128 stands for zero in the data rows.
Each row of this table is followed by its label. One hidden rule gives the labels. It looks at one to three of the table's principal directions, none of them among the few with the most spread.
[121 132 174 111  72 149 173 150 163 125 100 103 164 166 178 142 115 107 158 126 179 143 140 143 128 132 155 149 137 114 146 148 184 116 105 128  96 150 113] RT
[150 135 110 138 107  99 139 130  73 147 137 135 114 118 158 164 124 139 160 122 139 157 155 155 133 119 139 131  95 102 113 156  63 214 117 149 116  95 145] NH
[ 85 113 152  73 149  94 144 116 180 120 135 144 136 166 138 117 186 117 186  79 146 141 173 114 167 129 120 125  57 162 136  68 187 101 114 132 151 174  53] RQ
[133 107 117 113 149  80 125 144  91  83 122 132 211  97  88 168 153 138 139 119 169 151 126 156 191 179  61  79 136 151 171 114 104 140 121 197 138 185 171] RT
[114 135 147 152 147 155 124 137 146 162 116 122 136  98 121 129 104 145  77 138 137  93  83 135 100 136 161 127 154 108 148 144 169 137 121 135 103 128 138] RQ
[112 106  90 120 191  61  84 111 106 119 154 122 144 136  28 147 137 129 155 155  92 130 131 133 198 134  41 100 137 118 143 104  79 109 145 209 188 184 169] RQ
[165 156 114 187 142 158  90 112 112 155 147  97  79 104 104 107  67 112  88 199  52 120 121 117 121  70  96 126 254 107 131 203  94  81 156 157 150  87 157] RT
[155 155 136 170 137 133  99 143 101 135 152 134 148  71 128 127  89  97  88 171 120 159 111 142  99 158  81  97 170 137 149 174 114 108 152 170 133 128 150] RT
[144 117 103 119 121 114 123 119 103 124 132 136  97 129 116 117 134 137 139 127 110 134 120 115 150 106 120 139  95 119  90 104 102 153 118 120 133  99 142] RT
[152 120 144 126  84 125 125 140 106 122 126 121 124 134 139 133 108  96 136 134 152 155 130 120 123 147 102 135 121 130 120 127 132 115 127 124 127 124 150] RT
[140 140  65 124 154  75 131  77  73 160 171 145  54 124  89 139 173 131 185 119  81 156 190 131 187  77  71 112 102 117  89 127  45 143 131 168 155 118 120] RT
[124 125  86 110 163  83 122 116 117  81 121 120 125 124  56 140 175 147 177  88 115 127 158 128 200 133  71 102 113 142 131  92 104 114 130 154 148 143 155] RT
[104 130 134 152 126 133 102 107 143 172 152 101  98 195 120 106 102  98 134 189  83 118 132 109 126  56 146 152 176  80 116 155 119 108 141 150 153 128  99] RQ
[136 144  87 134 173  96 116  94 117 127 161 138  88 127  95 121 150 135 137 130  84 152 161 116 162 108  84 120 117 142 103 133  71 116 148 153 156 115 119] RQ
[159 110 173 103  61 192 152 168 152  84 103 144 177 119 189 109 103  96  65 116 191 149  95 117  49 227 147 152  95 182 129 106 182  82 124  38  97 139 132] RT
[150 145  88 162 104 152 152 152  74 121 127 123 171  94 114 162  88 158 143 169 126 125 100 179 114  89 126 117 201  71 115 201  59 206 143 160  75 119 186] RT
[ 70 145 154 162 176 154  84 130 202 119 126 108 165 160 117  79 105 131 102 190  78  61  51 115 109  85 175 129 199 112 146 135 176  79 137 142 159 140  99] RT
[140 129 105 128  88 153 137 125 113 124 130  99 111 152  90 122 127  75 149 157  94 159 184 121 142  98  67 117 205 121 142 153 116  48 157 126 131 162 133] RT
[172  87 120 100  81 122 164 136  84  92 120 123 154 140 118 181 113 146 145  94 206 148 138 128 139 172  88 149 116 144  99 125  83 164 125 116  97 136 192] RQ
[146 126 110 133 108 142 138 150 107  85 106 108 160 106 126 135 130 114 120 136 121 157 121 134 144 164 102 116 139 162 144 125 103 112 104 126 125 132 170] NH
[159  83 158  45  75 122 171 194 118  45  86 193 238  69 173 153 148 142 116  61 241 173 103 156 105 255 108 108  18 186 149  58 185 159 125  71  87 178 152] NH
[127  98 148  89 103 127 148 144 141 101 139 145 201 168 166 144 115 125 160 128 179 134 114 157 103 174 151 159  70 126 114 110 117 167 107 126 131 165 121] RT
[159 152 161 151  76 196 155 153 130 161 105 124 122  80 187 108  96  98  67 161 124 165 139 124  96  90 137 114 223 130 164 195 187  93 144 107  77 110 100] RT
[160 134 153  93  26 158 200 162 101 129  95 153 119  92 213 130 158  93 139  72 199 201 164 133 108 159 141 127  45 152 117 109 187 149  96  65  50 110 101] RT
[120 155 129 154 156 119 112  86 138 160 164 108  61 153 117 126 135 118 167 102 113 100 174 120 123 101 133 141 132 124 109 145 110 113 124 143 151  99 102] NH
[152 121 128 122  86 150 153 134 102 141 108 124 100 107 135 151 128 127 118  88 166 123 139 132 100 170 138 138 104 131 125 120 135 137 111  84  94 116 160] NH
[159 120  98 124 115 103 119 133  97  48 142 107 153 147  98 135 134 103 175 118 134 175 144 120 168 168  57 133  91 169  96 104  59 118 115 146 152 124 176] RT
[105 130 144 130 110 160 137 164 160  89  92 109 177 133 131 117 126 125 121 123 142 116  96 130 112 147 159 130 129 131 146 114 174 123 117 102 100 138 135] RT
[ 80 129 140 131 195 123  93 130 182 109 110 125 144 119  82 117 148 162 109  88 128  51  94 124 113 165 163 114 116 137 160  85 182 111 134 113 145 142 127] NH
[131  99 138 105  78 138 142 172 108 100  84 122 179 115 138 144 136 113 116 115 166 147 115 141 126 187 137 120  96 136 163  93 154 142 102 102 106 154 161] NH
[160 138 100 144 137 133 127 124 100 138 129 150 100  89 134 128  98 179 106 144 103 109  86 137 114  97 150 140 133 100  87 154  85 192 136 117 111  69 162] RT
[120 132 123 142 195 171  90  95 176 147 147 164  93 110 123  66 105 186  59 155  64  27  54 109  72  72 194 146 180 115  98 129 144 116 156  80 153  86  93] NH
[118 119  91 115 155  68 119 117 101 123 139 130 122 139  96 154 145 145 182 132 100 142 142 138 183 112  94 119  97 118 118 113  69 165 124 171 162 137 151] NH
[127 101 148  79 133 116 124 139 150 101 126 183 161 116 155 109 137 148 115 111 155 117  88 126 106 169 141 130  61 150 117  73 166 135 136  89 141 144 107] RT
[118 129 157 119  79 164 154 142 165 112 105  89 145 178 148 131 129  71 121 124 156 153 162 119 104 188 131 147 131 158 158 127 163  43 118  90 122 169 122] RT
[137 111 110 118 148 111 124 114 123 105 135 149 124 143 143 138 136 163  96 106 142 122 103 116 106 189 159 158  43 162  87  94  68 166 116  86 145 101 149] RT
[153  75 129  70 145  64 120 127  83 143 138 194 151  88 145 148 136 170 135 123 147 141 116 145 171 123 106 111  82 123 131  93 115 205 127 161 156 143 126] RT
[101 109 132 117 169  73 103 110 124 133 129 106 147 143  69 149 167 117 155 115 136 117 162 133 206 139  81  92 152 129 186 102 141  90 114 202 173 188 131] NH
[126 164 128 165 136 156 126 142 136 136 124 124 145  96 128 118  98 134 109 172 100 116 101 147 110  88 133 108 211  99 145 186 140 119 154 149 107 122 131] RT
[157  99 125  89  68  94 153 144  95  74 133 113 183 178 132 167 112 104 226 133 174 174 143 153 173 150  73 151  94 120 100 118  78 152 101 167 139 160 176] RT
[175  37 123  65 121  69 101 110  78  84 175 165 192 186 126 154 104 151 175 142 170 123 125 139 159 135  90 159 109 123  90  95  32 193 133 161 197 157 151] NH
[132 105 125 148 133 146  98 146 116 146 108 141 153 117 149 114  69 186  69 207  84  72  25 137 106  63 204 145 192  65 123 155 107 208 133 123 131  89 159] NH
[ 98 134 158 136 147 122 111 113 170 138 134 100 129 170 120 120 136  99 131 131 131 115 146 115 140 135 129 130 147 135 156 126 164  67 122 151 156 155 100] RT
[174  96 136  99  74 125 139 144  87 118 121 131 128 116 134 159 100 108 143 121 161 159 148 131 123 167  76 133 129 142 130 125 116 119 134 114 129 142 175] NH
[133 148 115 154 155 132 101 143 117 160 133 159 114  71 155 105  87 164 105 187  50 117  80 144 106  50 162 115 165  87 126 169 115 194 154 140 132  78 120] NH
[151 107 129 121  61 100 150 164  54 147 100 118 148 112 135 185 119 114 149 130 173 186 161 153 158 131 100 107 133  91 160 150 112 191 129 159  89 143 174] RQ
[113 152 120 148 172 105  95 119 128 142 157 149 138 105 123 108 117 141 156 179  72 104  97 151 143  59 122 101 176  94 129 156 116 142 144 188 162 125 107] NH
[ 67 172 150 154 195 146 128  74 224 169 149 122  76 184 168  93 142 167 128 118 100  39 100 113  91  85 241 173 110 123  91 135 153 116 103 104 149  87  52] NH
[134 144 132 151  76 188 153 163 136 137  81 108 105 111 155 129  84 132  86 151 112 128  98 115  72 117 164 144 172 119 128 165 153 123 147  58  75  94 163] RT
[155 122 123 114 118 146 143 129 115 132 116 153  77  80 141 118 147 139  84  73 143 146 139  98 105 161 128 130  69 171 109  95 150 133 128  62  98  90 126] RQ
[159 140 114 139 102 141 124 154  96 110 123 123 123  81 130 116 121  91 130 141  95 184 153 129 134 124  80 104 146 148 143 141 119 113 135 131 123 114 140] NH
[156  86 133  78  78  93 147 144  91 114 135 169 138 147 194 159 113 144 173 108 172 161 121 135 108 159 145 167  13 135  76  94  80 226 111  94 133 107 144] NH
[129 131  89 120 186  98 132 107 116 103 128 145 109  90  71 149 180 182 127  44 150 101 146 133 150 176 116 111  68 154 118  90 103 157 126 119 118 117 151] NH
[113 138  81 110 191 105 137  97 162  74 138 137 112 150  86 132 171 182 154  70 117  99 140 121 139 166 131 146  55 165  84  90  77 130 134  96 145 117 135] RT
[ 63 152 148 154 214  75  93  74 164 179 166 104 105 163  72 137 181 102 135 104 139  98 172 120 165 152 106  98 129 137 173 117 154  56 123 207 177 184  81] RT
[160 137 151 122  73 171 163 147 128 110 124 129 130 110 186 121 127  91 120  88 176 170 145 126  83 188 137 148  68 174 110 119 151 121  96  80  90 106 117] NH
[153  97 157 106  59 111 130 182  84  81  90 129 179 106 153 151 138  87 117  96 201 192 135 122 132 218  93 106  74 170 163  86 156 132 116 107 109 146 167] RT
[126 157 116 122 160 102 159 120 136  89 129 122 145 101  92 157 181 135 164  55 173 151 185 142 171 180  69  93 106 174 145 125 133  99 127 159 108 155 130] RT
[122 172  94 190 188 146  93  95 153 137 145  96  64 133  92  95 108 147  97 158  44  92 105 103 122  83 147 146 169 121  96 161  85 105 137 131 150  65 139] RT
[ 90 174 138 170 155 167 140 104 182 173 119  95  92 143 126 114 122 142 108 143 103  69 108 126 111  82 185 139 191  99 132 170 166  91 119 128 108 113 106] RT
[139 117  52 145 177  81 110 129  45 107 146 134 155  73  41 161 162 154 137 120 106 160 151 153 191 125  57  75 129 124 139 126  32 201 138 200 126 141 177] RT
[ 92 121 140 102 184 108 123 125 174 115 121 160 151 117 126 115 169 163 109  91 138 104 117 121 133 150 150 111  85 159 147  84 174 127 136 116 139 149  85] RT
[ 98 122 162 158 111 128  94 127 125 192 134 114 109 169 166 109 102 110 121 182 103 108 108 116 115  46 194 141 162  69 137 148 147 168 121 148 140 105  88] RQ
[102 127 122 124 177 111 109 106 130 167 136 144 100  99  90 114 171 133 116 110 104 105 149 123 154 102 117  89 141 126 161 106 164 107 136 150 144 150  88] NH
[100 151 154 153 192 128  98  90 166 185 163 139  87 118 133 104 131 128  95 131 107  84 118 115 102 117 151 122 141 137 136 135 160  92 130 145 160 124  76] NH
[ 99 168 101 158 162 131 127  90 167 124 132  80  77 177 109 107 158 121 153 122  75 109 146 112 158 108 154 152 115 137 106 125 101  86  90 133 152  98 115] NH
Here are more rows. What is the label of each one?
[107 118 122 104 169  85 116 126 108 155 128 161 118  69  71 145 189 126 116  65 154 133 163 138 147 187  86  71  68 142 177  73 173 118 139 144 127 179 118] >> RT
[121  88 108  81 134  55 132 119 102  73 125 131 156 166  97 154 192 143 193  66 175 144 153 125 210 165  99 126  29 150 111  49  94 168  91 151 151 149 145] >> RT
[116 166 137 164 139 173 118 110 165 186 134 127  42 120 138  91 106 115  70 149  76 112 128  90  65  93 154 137 166 127 118 161 166  68 170  74 117  93  92] >> RQ
[151  83 100  82  92  80 135 138  78  48 140 130 180 172 113 154 167 107 202  83 177 184 175 136 174 184  79 136  31 158 103  67  56 170 104 136 146 152 153] >> RT
[134 156 137 175 125 160 112 126 128 142 141 103 112 124 121 119 114  87  76 131 135 140 142 119  81 172 130 129 140 138 140 154 127  87 136 119 115 117 130] >> RT
[146 146 176 133  67 187 149 159 167 114 108 108 168 138 195 102  75  83 117 190 124 152 108 131 102 107 132 140 214 131 149 181 184  59 130 118 115 136 112] >> RT
[132 126 143 120 102 137 149 121 134 166 125 122  94 148 140 145 113 124 132 112 157 124 144 128 106 138 147 156 104 105 115 135 147 133 124 109 106 126 129] >> RQ
[134 143 149 155 127 190 116 143 150 127 122 138 122  85 165  90 105 124  59 132 115 105  83 112  52 146 171 131 144 160 128 133 164 109 130  68 112  91 114] >> NH
[114 151 153 111  41 170 204 128 149 149  98  95  91 172 192 119 178  71 175  80 169 167 194 121 134 117 170 152  80 134 121 116 193  94  67  84  72 125  69] >> NH
[128  97 118  94 138  63 140 111  99 117 129 136 124 154 120 188 166 169 179  41 202 112 155 145 151 201 145 149   6 134 106  74  79 210  89 129 136 126 162] >> NH
[133 107 103 109 131 104 135 142  95 101 124 154 166 110 120 149 138 167 153 117 140 126 113 150 145 122 125 116 107 118 118 115  90 202 130 137 120 130 150] >> NH
[169 103 135 113  68 149 147 146  97 140 117 143 121 132 189 148  77 156 138 134 146 119 112 145  83 106 183 171 121  91  96 152  97 217 123  84 104  81 152] >> NH
[177 126  96 145 126 109 119 153  48 109 116 134 143  37  91 153 134 127  90 121 133 186 145 138 164 160  49  72 152 149 162 142  93 150 143 163 107 122 188] >> RT
[185 101 108  89 119  78 134 132  65 100 151 160 143  88 112 175 121 131 174 101 162 176 165 152 154 181  33 111  92 154 119 120  68 154 142 157 147 148 178] >> NH
[117  89  95 100 158  68  89 106 107 103 154 153 143 176 119 125 144 157 173 151  90 104 105 132 161 106 140 143  79 114  94  81  45 182 117 144 202 129 131] >> NH
[100 144 145 134 131 162 138 149 170 133 105 133 145 111 137 109 115 135  96 148 119 109  79 126  95 125 157 124 145 124 138 132 188 105 138 103 102 138 118] >> RQ
[151 120 101 119 114 140 160 136 115  79 110 118 162 126 100 161 125 152 125 110 162 131 129 141 133 174 101 131 144 142 121 139  89 124 136 112 101 145 185] >> RT
[134 127 116 123 165  86 106 104 123 140 157 137 110 136 117 134 129 126 135 142 103 144 147 129 151 139  99 129 106 134 125 127  87 119 134 163 176 134 127] >> NH
[175 117  95 130  84 105 161 142  37 120 141 117 154 106 105 203 114 113 173 122 175 192 176 164 151 161  46 111 137 124 125 168  38 179 128 179  98 151 200] >> RT
[146 145 113 163 117 188 131 134 117 181 132 150  90  89 169 105  66 161  71 192  68 103  70 133  54  54 192 151 182  82  93 188 105 185 150  87  96  66 128] >> RT
[164  99 143 117  43 165 163 177  90 125  89 121 168 114 169 162  78 129 116 147 170 150 108 148  99 135 144 144 159 103 137 158 129 180 123 100  75 126 179] >> NH
[105 146 170  90  76 135 186 107 207 101 113  87  90 233 177 128 164  89 215  50 190 135 187 103 132 170 160 192  29 164  88  87 185  59  76  73 120 127  86] >> RT
[135 125 161 105 113 123 147 167 135  98 117 158 205  92 172 156 110 129 125 129 178 153 109 157  97 197 108 107 121 162 160 138 152 127 144 127 119 171 138] >> NH
[143 109 131 127  61 155 117 155 116 152 100 106 102 152 136 108  78  86 109 207  71 159 118 107 123  75 123 145 186  85 139 147 142  96 150 101 132 125 149] >> RT
[ 86 180 143 186 185 168  97  75 215 211 157  88  24 180 127  70  95 106  81 191  28  87 124  81  96  50 176 167 193 108 114 176 158  34 143 125 164  92  66] >> RQ
[137 158  96 164 180 113 108  63 112 183 187 150  47 133 131 103 129 158 124 157  70 103 132 114 133  32 141 137 161 102  69 172  60 152 147 155 153  68  87] >> RQ
[111 151 118 147 160  88 130  99 117 154 145 112 109 135  88 156 159 118 140 117 142 143 171 130 171 136  81  99 144 130 146 147 111  96 135 187 134 157 128] >> RQ
[134 119 128 121 116  65 118 130  84 129 157 109 157 152 100 160 129  82 215 149 138 191 188 149 205 100  40 103 144 104 148 145  95 138 128 237 155 173 132] >> RT
[ 96 180  85 205 234 111  53  68 144 143 187 114  72 143  60  79 134 136 109 177  27  73 102 104 135  65 123 115 183 115  97 153  64  86 156 176 191  90 110] >> RQ
[132  64 131  64  97  83 141 122 111 103 125 123 151 197 131 159 153 132 204  85 175 133 171 132 180 137 129 159  62 123 118  71 103 176  92 133 154 154 131] >> NH
[ 87 162 133 160 153 152 119 139 177 126  94  93 134 123  83 108 136 114  79 154  97 115 110 114 136 129 123  99 197 126 178 144 190  39 151 131 115 157 131] >> RQ
[ 93 107 153  88  99 173 145 166 180  83  58 136 155 121 133  92 179 131  80  64 164  99 103 105  99 186 188 121  74 161 162  42 246  88 117  20  88 149 105] >> RT
